Named turns come first, each shown by rows before and after it. Which turns, in which order, take the first row of each pair that follows to the second? Write the first one first, as in the answered first pair.
turn Y:
[  0  -3  20 -14  12  -5 -10  11 -30 -21   9 -12]  ->  [ -2   5  14 -19   5  -6  -3   7 -34 -24   8  -7]
[  5  -8  14   0 -14 -18   7   2 -19 -21  11   5]  ->  [  6  -2   6  -3 -16 -22  11  -2 -18 -19   3   9]
[-15 -39  23  24   2   8 -16  12   9  19   8 -27]  ->  [-23 -37  18  19 -17  11  -4  15 -11  10  15 -33]
[  9 -20 -21   6   0  -9  17 -17  -5   4   6   7]  ->  [ 12 -18 -22   6   3  -8  14 -17  -1   4   5   6]
turn P:
[  6  -8 -21 -13 -27 -19   8  -9   1  -1  -2  18]  ->  [ -3 -33   0  -4 -28 -11   0   1  11   3  14   6]
[ -2 -50 -17  -4 -18 -11  15 -16  39   1   9  18]  ->  [ -5 -36 -13 -13  -3 -19   5  -5  59  -1  -5  15]
[ 18 -61  -1  19  29  -4 -17   2  11   8  12  -7]  ->  [ 20 -13 -13  -5  50 -30 -23   3  29   2 -24   1]
[ 14  55   4 -21  38 -19  -3 -30 -19   2  -2   8]  ->  [ 19   3   6   8   3  11  14 -44 -51   9  38   4]
turn Z:
[ 16 -25  -7  -3  19 -22  -4  11  18   1 -25   6]  ->  [  6 -12   2  -8  18 -20  -7  21  25   1 -24   0]
[  2 -16   5  -3   4  -8  -2  -1 -48 -31  21  -9]  ->  [  0 -29   6  -5   7 -13  -3   2 -40 -32  19 -12]
[ -8 -22  23 -10  21   1 -34  20   0 -14   9  -5]  ->  [-10   1  29 -16  19   7 -35  25  -3 -16   6  -9]
[-36 -54 -14  -7 -24 -22  -2  22  25  13 -11 -27]  ->  [-48 -19  -2 -16 -31 -17  -8  35  26   8 -18 -33]

Each pair is 2 to 3 turns apart.
[ -3   0  27  -8  17  -7 -46  25  11 -11  19 -17]  ->  [ -8  19  15 -14 -17   0 -27  19 -32 -23  31 -21]
Y Y Z
[-30 -12   0   5  -7  33 -13  29   1  19  11  19]  ->  [-24  30 -10  -8  -1  25 -10  29  -9  10  -6  23]
Y P Z
[ 21   3  15   3  21  13  -9  -6 -41  -5  23  -5]  ->  [ 28  12   6  -8  36  -2 -12  -9 -32  -9  12   0]
P P Z
[ 12 -25 -11   2 -33  15  12 -15 -48 -14   9 -18]  ->  [ -8 -59   2   1 -22   5   1   2 -14 -12   8 -26]
Z Z
[  2  35   4   0 -38  -4  13  18  -2 -10   6 -10]  ->  [  9  16   0  13 -48   4  19   8  -6   1  16  -6]
Y P
[-25  32  10  -8 -49   7  25  21 -38 -23  28 -24]  ->  [-23  20  38   1 -31  16   4  33 -32 -21  36 -36]
Z P Z
[-28  15 -11 -17 -12 -14  26  -2 -27  -4   1  -2]  ->  [-35 -14  -1 -10 -17 -11  25   5 -24  -3  11  -9]
Z P Y
[ 29 -34   0  -5 -37  15  29  -6 -41   8  38  27]  ->  [ -2  34  27 -53   6 -27  -6  41  15 -21 -10   8]
P Y P
[ 29 -33   2  13  40  -2 -26 -10  -9   3  18  -3]  ->  [ 34   7 -28  -2  38 -17 -10 -26 -16   1  -1  12]
P Z P
[ 25 -22   6  30  21  -3 -11  -3 -21  -6  12  -1]  ->  [ 28   9  -9  17  31 -17 -11  -7 -16 -10  -7   9]
P P
[-25  46 -19 -34 -19 -32  27   0 -22 -38 -16  -6]  ->  [  1  23  11 -12  60 -32 -19   6  46  -4 -33   7]
Y Y Y
[ 35  41   7  -9 -12  -9   7 -12 -10   5 -18   7]  ->  [ 12  -3  52   2 -23   8  -7  16  -1   1   9 -23]
P P Y
[-17 -36 -15  -1 -36  18  -1  -1 -15  -2  27  -6]  ->  [-21  -5 -37 -20 -42   1  12  -6  -5  -6   2   4]
Z Y Y
[ 13 -24   1  17  -8  13   5   7 -21 -18  16   5]  ->  [ 11  -1 -18   7 -18   3  16   2 -24 -22   4  13]
Y Y
[  4  16 -32  -1 -12  -6  21 -24  -4   8  -9  20]  ->  [-21  26  21 -10   4   3 -15  20  29   6 -10  -8]
P P Z
[ 10  23   1   5 -36  10  -4 -24 -37  15  15  12]  ->  [ 10 -14  23  19 -29  24 -14 -17 -10  31  25  10]
Y Y P
[10 16 11 37 13 17  6 -1 32 52 -9 19]  ->  [ -7  -6  26  44 -22  37  14   9  -6  35  24  -6]
Y Y Y
[ -2 -35  -8  -5  22 -22  -8   4  34  -1 -11   7]  ->  [ 12 -41  -4   4  29 -12 -10  -5  22   4  -7  12]
P Y Y
[-20  30  -3 -26 -28  -3  21   3 -15 -16  -2  -8]  ->  [-28 -16  30  -7 -17  10   0  21  12  -4  14 -21]
Y P P
[-20 -11  28 -18  15  12  -7  39  22  -2   6  -2]  ->  [-15  36  -4 -36   8  -5   9  24   4 -12 -16  10]
Y P
[ 36 -15 -27  14  31   1   2 -24  -7  10   1  20]  ->  [ 19  11 -18  -7  47 -12 -14  -1  26   5 -22  14]
P Z P
[ 10  -8 -13 -25   5   1  -4 -25 -20 -23   3  11]  ->  [  4 -29  -5 -16  -2  10  -3 -23 -19 -20  13   8]
Y P Y
[ 30 -30 -10  25  23  -1 -10  -8 -58 -10  21  -3]  ->  [ 11 -51  -7  21  10  -9  -6   3 -49 -18  25 -14]
Z Y
[  1  -1 -29  -7  -5 -27   5 -33  -7  -4 -17   9]  ->  [-11 -32 -22  -2  -8 -29   3 -26  10  -2 -10   4]
Z Z P
